[ 50  -9  19 -43  40] --> 50, 40

[ -4 -40  22 -43 -12  -3 -31] --> 22, -3

[-44  31  48 -41  -6   6 -19] --> 48, 31

[ 18 -40 -13  16 -23  15] --> 18, 16

[[-16 -30 -39  -4 -36  28  26]
 [ -3 -46 -23  -2 -29   8  43]] --> 43, 28

[-18   8  31  38] --> 38, 31

[-22   1 -43  35] --> 35, 1
---
[[ -8 -39 -35 -52 -22]
 [ 30 -31  24  37  47]] ans = 47

[[ 25 -27  37  -4 -41   1  27]
 [ -6 -18 -30  21 -14  -1  21]
 [ 20  11 -32 -10  -7 -40 -46]] ans = 21

[[-48  24 -10 -10 -15]
 [-14  14   0  14 -24]] ans = -24

[[ 25 -51 -27 -42 -27  21]
 [ 26 -41 -24 -36 -25  20]
 [ 34 -47  -9 -48 -10  29]] ans = 20

[[-37 -24  22  34  50  22]
 [  2   2  -6   5  -6   4]
 [-19 -12   7  22  22  15]] ans = 4

[[-13 -37  21  20  12   9]
 [ -2 -37   2   1  -9  26]] ans = 26

[[  5 -37  33 -45  34  34]
 [  0  -6  -2  -4  -1  -1]
 [  4 -15  16 -18  17  17]] ans = -1

[[ 36  -2   2 -44  28 -26]
 [-26 -27 -23 -42  26 -37]
 [ 19  26  21  48 -28  40]] ans = -37

[[ -7   4  19 -32  22]
 [  4 -21 -16  -6 -26]
 [ 21  37  -6   8 -14]] ans = -26
---
[  8  -8  -3   5 -50  24   2]: 24
[46 28 44 36 21 30 11]: 30
[-37 -49  28   6  44]: 6
[ 19 -36  16  47 -17 -27  27]: -27
[-11 -36 -17  29  10 -46]: 10
[  1  37 -11  31  -5  20   0]: 20
[ 13  50 -39   6 -30]: 6
[  5  48 -13  28  -6]: 28
---
array([[  2,   5,   7,  -7,   0],
       [  2,   3,  -1,  12,  -6],
       [ -7,   1,   8, -52,  23]]) Answer: 8

array([[ 42,  18, -19,  26],
       [-41, -17,  19, -26],
       [-44, -18,  19, -28]]) Answer: -18

array([[  6, -10,  -4,  27, -26],
       [ 33,  -5,   2,  24,  47],
       [-10, -37,   8,  39,   4]]) Answer: 8

array([[-32, -10,  17,  23],
       [ 19,  17, -29, -18],
       [ 29,  49,  14,  36]]) Answer: 49

array([[-27,   8, -35,  35],
       [  7,  15,   1,  -1],
       [-31,   8, -38,  39]]) Answer: 8

array([[  8, -17,  18,  -5,  17,  13,  -6],
       [  7, -16,  17,  -5,  16,  12,  -5],
       [-20,  45, -44,  14, -46, -29,  24]]) Answer: -46

array([[-52,  -1,  12,   6,   1, -15],
       [  8,   3, -12,  11,  -1,   8],
       [  1, -16,  38, -15,  17, -17]]) Answer: -15
---
[[  1.35  -8.69 -10.21   3.72  -8.66  -4.59  -6.36   0.64   4.73   5.21
  -12.15  14.17]
 [ -4.62   3.46   4.88   1.59  -1.89  -8.34  10.22  -7.66 -14.67 -12.52
   15.82 -11.67]
 [  3.66 -13.69 -17.44  -4.18  -4.18   4.99 -13.32 -12.00 -13.90 -11.15
  -13.02 -26.41]
 [ -9.35 -11.22  -7.95  -8.19  -8.23   1.49  -1.96  11.20  11.77   5.70
    2.54   6.13]
 [  0.47  -5.54  -5.31   5.89   0.06  -2.71   8.93  -8.05 -18.47 -17.97
   17.76 -22.37]] → 3.66

[[-0.046  0.031  0.058  0.216  0.074  0.200 -0.017 -0.077 -0.081  0.268]
 [-0.134  0.085  0.020  0.022  0.054 -0.051  0.156  0.075  0.226  0.119]
 [-0.008  0.163  0.124 -0.074  0.095  0.240 -0.111  0.117  0.138  0.025]
 [ 0.176 -0.012  0.117  0.027  0.118  0.091  0.147  0.166  0.127 -0.031]
 [ 0.031  0.053  0.002  0.088  0.119  0.129  0.131  0.229 -0.021  0.065]
 [-0.021  0.157  0.059 -0.030  0.060 -0.025  0.188  0.048 -0.039  0.181]
 [ 0.119  0.160  0.045  0.143  0.074 -0.175  0.192  0.093  0.054 -0.010]] → -0.008

[[-2.8 -2.6 -2.9 -2.7 -2.9 -2.7 -2.6 -2.3 -1.7 -1.4 -2.7 -2.6 -2.9]
 [-2.9 -2.8 -2.9 -2.9 -2.8 -2.9 -2.9 -2.8 -2.8 -2.9 -2.9 -2.9 -2.9]
 [-2.9 -2.4 -2.8 -2.8 -2.8 -2.7 -2.9 -2.0 -1.7 -2.6 -2.5 -2.6 -2.8]
 [-2.8 -2.3 -2.8 -2.6 -2.8 -2.6 -2.5 -1.6 -0.8 -0.8 -2.5 -2.3 -2.8]
 [-2.9 -2.8 -2.8 -2.8 -2.9 -2.9 -2.9 -2.6 -2.7 -2.8 -2.9 -2.9 -2.8]
 [-2.9 -2.9 -2.8 -2.7 -2.9 -2.7 -2.7 -2.5 -2.4 -1.9 -2.9 -2.7 -2.8]
 [-2.6 -0.7 -2.9 -2.9 -2.5 -2.2 -2.9  0.0  2.0 -1.7 -1.3 -2.1 -2.5]
 [-2.9 -2.6 -2.9 -2.7 -2.9 -2.7 -2.6 -2.2 -1.7 -1.3 -2.7 -2.5 -2.9]
 [-2.9 -2.9 -2.7 -2.7 -2.9 -2.8 -2.9 -2.5 -2.7 -2.9 -2.9 -2.9 -2.8]
 [-2.8 -2.4 -2.7 -2.4 -2.8 -2.6 -2.3 -1.4 -0.7 -0.2 -2.6 -2.3 -2.7]] → -2.9

[[ 0.23  0.23 -0.12  0.01  0.25 -0.11 -0.04]
 [ 0.05  0.05 -0.08 -0.08  0.05 -0.08  0.08]
 [-0.20 -0.19  0.09  0.12 -0.20  0.09  0.20]
 [ 0.03  0.02  0.12 -0.07  0.02  0.12 -0.12]
 [ 0.01  0.01 -0.08 -0.03  0.01 -0.07  0.10]
 [ 0.05  0.05 -0.12 -0.05  0.04 -0.12  0.14]
 [ 0.06  0.06  0.13  0.00  0.07  0.13 -0.03]
 [-0.12 -0.11  0.18  0.08 -0.12  0.17  0.14]
 [ 0.26  0.25 -0.18 -0.11  0.26 -0.16  0.10]
 [ 0.08  0.07  0.01 -0.17  0.07  0.00 -0.09]
 [-0.13 -0.13 -0.06  0.00 -0.14 -0.07  0.04]
 [ 0.03  0.04 -0.11  0.15  0.04 -0.10  0.10]] → -0.20

[[  9.470   4.768   9.046  -9.078  -2.039 -17.773  -6.947 -10.058 -20.446]
 [ -1.643  12.021  -0.616  -4.171  -3.112   7.666 -10.825   5.808  11.234]
 [ -6.408  12.233  -9.943   2.208 -12.294   0.339   0.222   1.025  -2.322]
 [ -2.938 -18.023   4.125  -2.058  12.843  -8.113   2.598   3.147  -9.337]
 [ -6.153   2.974  -2.011  13.684 -18.634  24.782 -12.813  -3.901 -12.994]
 [-10.066  -2.618   3.656  11.113 -11.702   5.403  -4.546  -0.876  -8.087]
 [  9.088  -1.208  -8.436 -19.374  12.180 -16.566   3.392  -3.269   8.596]
 [ -0.219   2.478  -1.827   1.887  -3.741  -9.699   1.863  -1.250  -7.246]
 [  3.606  -7.335  -4.021 -21.462  14.655  -7.669   5.026   2.920
    0.202]] → -6.408
---
[[-47   9 -33  18]
 [  1   2 -28  -8]] Answer: 2

[[-32   7  46 -16   9  16]
 [ 43 -32 -31  36  16   7]
 [-26  26  40 -36  -6  15]] Answer: -32

[[ 12  32  15  37]
 [  2  14 -38 -16]
 [-46 -33  16 -21]] Answer: 14

[[ 48 -15 -35  18   3]
 [ 48  20 -35 -20 -19]
 [ 27 -21 -15  21  11]] Answer: 20

[[-26   7 -25  21]
 [ 37 -12  31 -22]
 [-49  15 -43  33]] Answer: -12

[[-39 -36  25 -28   9]
 [-33 -21 -13  11 -36]] Answer: -21

[[ 41 -31   0 -36  38 -14 -10]
 [-17  45  23  38 -18  -5 -32]] Answer: 45

[[  6  38   6   5  16  -3]
 [ -6 -15 -20  -2  -1  10]] Answer: -15
---
[[3838 6100 7162 4520]
 [7001 4747 3594 6931]
 [4508 4744 1497 8221]]	1497

[ -90 -727  791  189]	791

[3825 4369 8446 2216]	8446

[6436 2233 7254 7907]	7254

[ 44 214  35  78]	35

[ 486 -642  145  677]	145

[[65 19 37 88]
 [54 62 18 23]]	18
